In the data rows, 500 means zero.
Here are some points:
277:406:475:508:352:395:453:356:502:380:467:325
386:374:269:602:399:440:561:402:539:337:419:339
672:668:623:520:481:419:675:516:507:655:660:680
463:273:269:347:681:491:300:667:266:418:396:344
672:364:436:638:583:538:557:625:615:434:466:584
650:516:527:436:463:422:683:367:545:394:295:680
548:559:557:534:506:480:485:528:544:565:534:507
403:539:558:574:403:451:550:469:563:523:576:511
547:600:646:616:469:560:481:486:638:663:630:517
627:548:512:486:681:666:411:639:408:552:602:473
672:535:466:633:573:563:655:582:661:487:402:655
638:563:563:501:681:666:415:667:466:634:573:623
364:484:590:262:286:271:683:272:480:270:265:680
363:524:492:355:313:276:676:272:500:415:455:589
516:540:665:606:484:451:451:513:623:588:578:573
402:315:498:423:681:666:310:667:408:561:440:441
560:438:665:262:330:271:683:272:580:397:265:680
585:439:383:658:443:476:578:446:570:342:479:443
450:458:441:452:681:666:418:667:431:483:539:515
457:391:421:417:681:664:374:665:343:492:437:440
334:280:401:387:681:628:297:667:311:483:372:379
509:493:566:536:598:633:478:568:499:632:623:473
556:550:495:633:423:471:567:422:595:485:539:498
672:668:665:592:611:666:548:615:618:663:660:622
328:590:582:489:336:407:536:339:510:504:433:467
600:630:541:466:368:342:634:386:496:562:572:488
277:478:561:503:363:426:408:414:540:539:489:448
478:578:638:547:592:586:452:568:499:616:607:526
672:660:665:650:519:666:463:553:661:663:656:603
614:668:655:609:638:666:519:622:609:663:612:655
277:437:443:282:286:271:614:279:346:385:356:522
327:531:540:469:374:356:501:421:497:524:486:452
443:311:422:372:681:622:365:659:332:401:496:332
277:462:403:306:286:271:527:290:331:321:331:436
565:292:269:630:481:471:599:519:568:268:373:399
609:600:597:501:509:613:463:531:492:601:554:560
428:319:269:262:300:271:683:272:407:268:265:680
549:668:581:523:394:444:648:348:578:581:550:496
516:578:546:262:384:287:683:272:455:413:276:680
426:626:505:571:391:463:516:449:642:495:604:443
485:410:443:262:391:271:683:272:290:268:265:680
417:512:479:514:384:380:645:310:585:416:503:446
509:572:513:473:399:348:554:419:476:475:593:525
574:644:665:528:345:439:683:272:661:632:449:680
560:546:606:658:528:553:516:527:625:600:644:589
12 more points follow, each with its number after it:
672:490:378:413:681:666:486:667:370:414:524:524 0
524:481:376:262:346:271:683:272:309:268:265:680 1
599:658:665:592:467:417:475:511:625:663:598:562 2
356:549:653:364:286:271:683:272:578:485:265:680 3
490:596:570:541:423:483:473:471:554:564:510:469 4
672:668:614:518:402:527:683:341:631:576:628:680 5
355:384:543:555:455:416:437:505:528:567:538:379 6
601:456:377:658:415:487:585:420:637:375:479:399 7
672:668:665:658:538:666:547:563:661:663:660:680 8
581:517:562:599:437:541:505:476:573:509:557:524 9
672:668:665:658:511:666:649:549:661:663:660:680 10
444:552:571:526:398:432:406:430:509:542:483:497 11
Which of these numbered points is nearest to each point below, ignoring the 3 directions in which the first points spread most? Its number follows each.
455:488:510:479:593:440:399:604:434:534:551:437 > 2
555:668:665:607:477:523:513:511:657:663:574:497 > 4
533:424:561:658:570:541:478:612:602:614:556:496 > 6
403:606:588:577:398:479:450:424:539:607:564:559 > 11
476:361:389:376:681:598:354:667:311:463:399:321 > 4
663:582:613:553:681:666:370:667:472:663:591:598 > 11
502:385:423:458:667:666:401:586:423:424:543:388 > 5
507:440:449:555:383:433:482:432:506:388:498:417 > 9
456:668:457:427:337:347:472:402:384:515:516:519 > 1
541:452:523:620:486:541:535:482:597:499:531:495 > 9
497:486:494:624:438:460:500:467:564:497:494:436 > 9
296:485:554:530:582:563:430:576:523:581:498:460 > 3
368:383:551:505:397:414:444:441:519:532:467:459 > 6
524:668:665:601:436:591:511:482:661:663:630:648 > 8
277:472:546:505:413:361:368:447:517:496:430:483 > 11
672:629:665:571:356:389:683:272:661:505:440:680 > 9
602:574:655:544:440:489:447:492:593:632:553:549 > 11
308:289:384:525:507:363:416:524:498:511:341:343 > 6
511:397:293:658:396:363:637:425:661:413:503:434 > 7
451:471:517:616:407:467:449:471:508:466:483:445 > 9
672:363:269:262:681:666:476:667:266:268:389:507 > 0
672:447:269:262:681:666:524:667:266:274:538:553 > 0
643:515:459:474:445:339:507:491:472:571:538:489 > 2
672:668:665:658:503:650:533:552:661:663:660:680 > 8
520:359:294:649:458:479:671:475:596:268:455:425 > 7
672:580:660:637:411:391:683:296:661:526:455:680 > 9
525:273:269:262:681:666:624:652:266:268:265:575 > 10
365:449:444:421:396:271:435:470:406:430:442:333 > 2
629:418:269:262:681:653:594:608:266:268:381:638 > 0
433:522:585:614:463:475:439:492:596:607:482:512 > 11
625:668:665:658:459:550:505:510:569:663:660:672 > 11
349:519:533:533:407:447:480:430:547:455:513:486 > 8
551:485:650:553:480:456:461:528:607:650:597:476 > 6
672:668:665:658:504:602:668:522:661:663:660:680 > 10
672:668:665:658:515:630:536:596:661:663:660:661 > 8
672:668:665:658:465:648:643:491:661:627:660:646 > 10
672:668:665:658:563:651:638:583:661:663:660:680 > 10
588:363:269:644:508:562:602:534:589:290:363:527 > 7
672:668:631:658:428:554:554:458:630:584:660:617 > 9
380:273:360:350:678:441:309:618:266:390:395:312 > 2
432:273:403:408:681:606:295:667:266:514:389:373 > 11
526:451:637:583:453:425:466:477:535:594:526:442 > 6
288:273:414:375:681:631:297:667:314:531:359:338 > 3
654:668:665:597:527:553:506:557:661:663:591:571 > 4
471:402:638:447:410:305:683:308:600:329:265:680 > 6
658:626:552:658:374:397:683:340:661:530:616:608 > 9
520:467:516:631:430:506:564:448:618:523:602:463 > 9
618:668:573:629:405:570:593:437:610:659:660:536 > 5
459:273:302:306:681:473:334:667:266:483:429:311 > 2
650:668:605:504:433:547:683:365:628:513:548:659 > 5
506:668:603:572:392:530:544:467:654:566:655:593 > 8
483:576:638:505:667:666:453:612:550:663:584:585 > 3
392:443:269:262:312:271:683:272:266:268:265:680 > 1
436:500:454:607:411:422:482:432:552:416:534:450 > 9
633:273:269:535:681:641:530:667:448:268:265:470 > 7
672:649:601:658:396:474:683:409:661:581:660:564 > 9
670:572:551:539:681:666:445:667:473:616:650:589 > 1
277:273:323:272:644:566:321:593:266:372:323:285 > 4
511:534:524:574:383:477:456:422:560:526:538:431 > 9
672:668:638:550:398:510:473:457:578:617:645:627 > 11
394:414:351:548:397:406:505:407:499:336:410:365 > 9
344:462:526:512:599:539:397:575:464:535:447:488 > 3
602:668:602:524:400:441:537:485:509:622:651:640 > 1
562:470:269:262:681:666:391:666:266:268:516:483 > 0
432:390:607:350:287:275:683:272:532:400:265:648 > 6
360:503:609:499:396:500:423:422:568:588:519:489 > 11
329:273:269:485:435:358:403:485:438:268:281:290 > 9
511:433:485:561:437:533:504:530:615:473:417:486 > 9
525:653:447:618:380:505:590:411:596:494:660:403 > 0
672:601:609:611:667:666:491:653:586:663:614:678 > 8
569:289:269:621:528:473:618:529:588:268:287:467 > 7
634:668:629:658:392:500:621:415:661:641:660:553 > 9
277:273:269:262:681:545:288:667:266:268:299:285 > 4
672:327:277:262:681:513:656:621:266:268:265:614 > 0
370:648:587:558:417:529:441:431:546:616:543:506 > 11
560:460:448:475:681:666:419:667:422:561:607:469 > 5
651:647:647:509:395:495:623:401:552:596:622:552 > 5
617:623:665:649:459:576:465:550:661:663:609:608 > 11
491:579:445:375:335:300:554:330:417:449:487:505 > 1
277:359:371:336:432:311:381:454:324:382:389:350 > 2
569:445:419:387:678:663:420:667:339:430:497:387 > 0
672:400:331:651:601:562:644:598:661:407:380:540 > 7
343:404:377:365:563:387:357:569:408:481:459:285 > 2
317:488:572:419:597:515:394:558:480:526:499:380 > 3
428:554:523:634:420:438:468:448:571:626:521:328 > 4
277:490:482:442:307:354:664:272:440:469:419:499 > 10
544:344:269:632:463:526:590:475:570:268:392:388 > 7
387:352:427:380:681:599:379:667:350:480:428:353 > 4
448:470:510:498:388:410:488:384:516:440:489:388 > 9
672:273:269:304:681:587:613:667:344:268:265:606 > 10
388:429:442:566:391:430:505:392:507:457:478:449 > 9
501:428:342:658:396:448:683:405:661:341:523:402 > 7
626:632:665:658:397:416:683:322:661:604:616:651 > 9
568:467:544:577:442:449:500:485:575:611:626:508 > 6
595:668:594:650:396:499:652:370:628:572:660:546 > 5
519:632:577:525:432:503:513:476:661:626:598:471 > 4
349:322:468:334:681:573:313:667:364:475:355:345 > 3
462:604:532:571:386:476:499:446:586:507:632:519 > 8
617:668:581:591:441:554:528:481:626:647:660:486 > 5
621:538:269:262:576:588:606:447:266:268:445:662 > 0
388:475:523:511:391:355:409:445:563:562:494:407 > 2
672:321:410:649:592:520:530:630:599:318:406:442 > 7
520:668:492:428:500:445:452:560:418:516:586:520 > 1
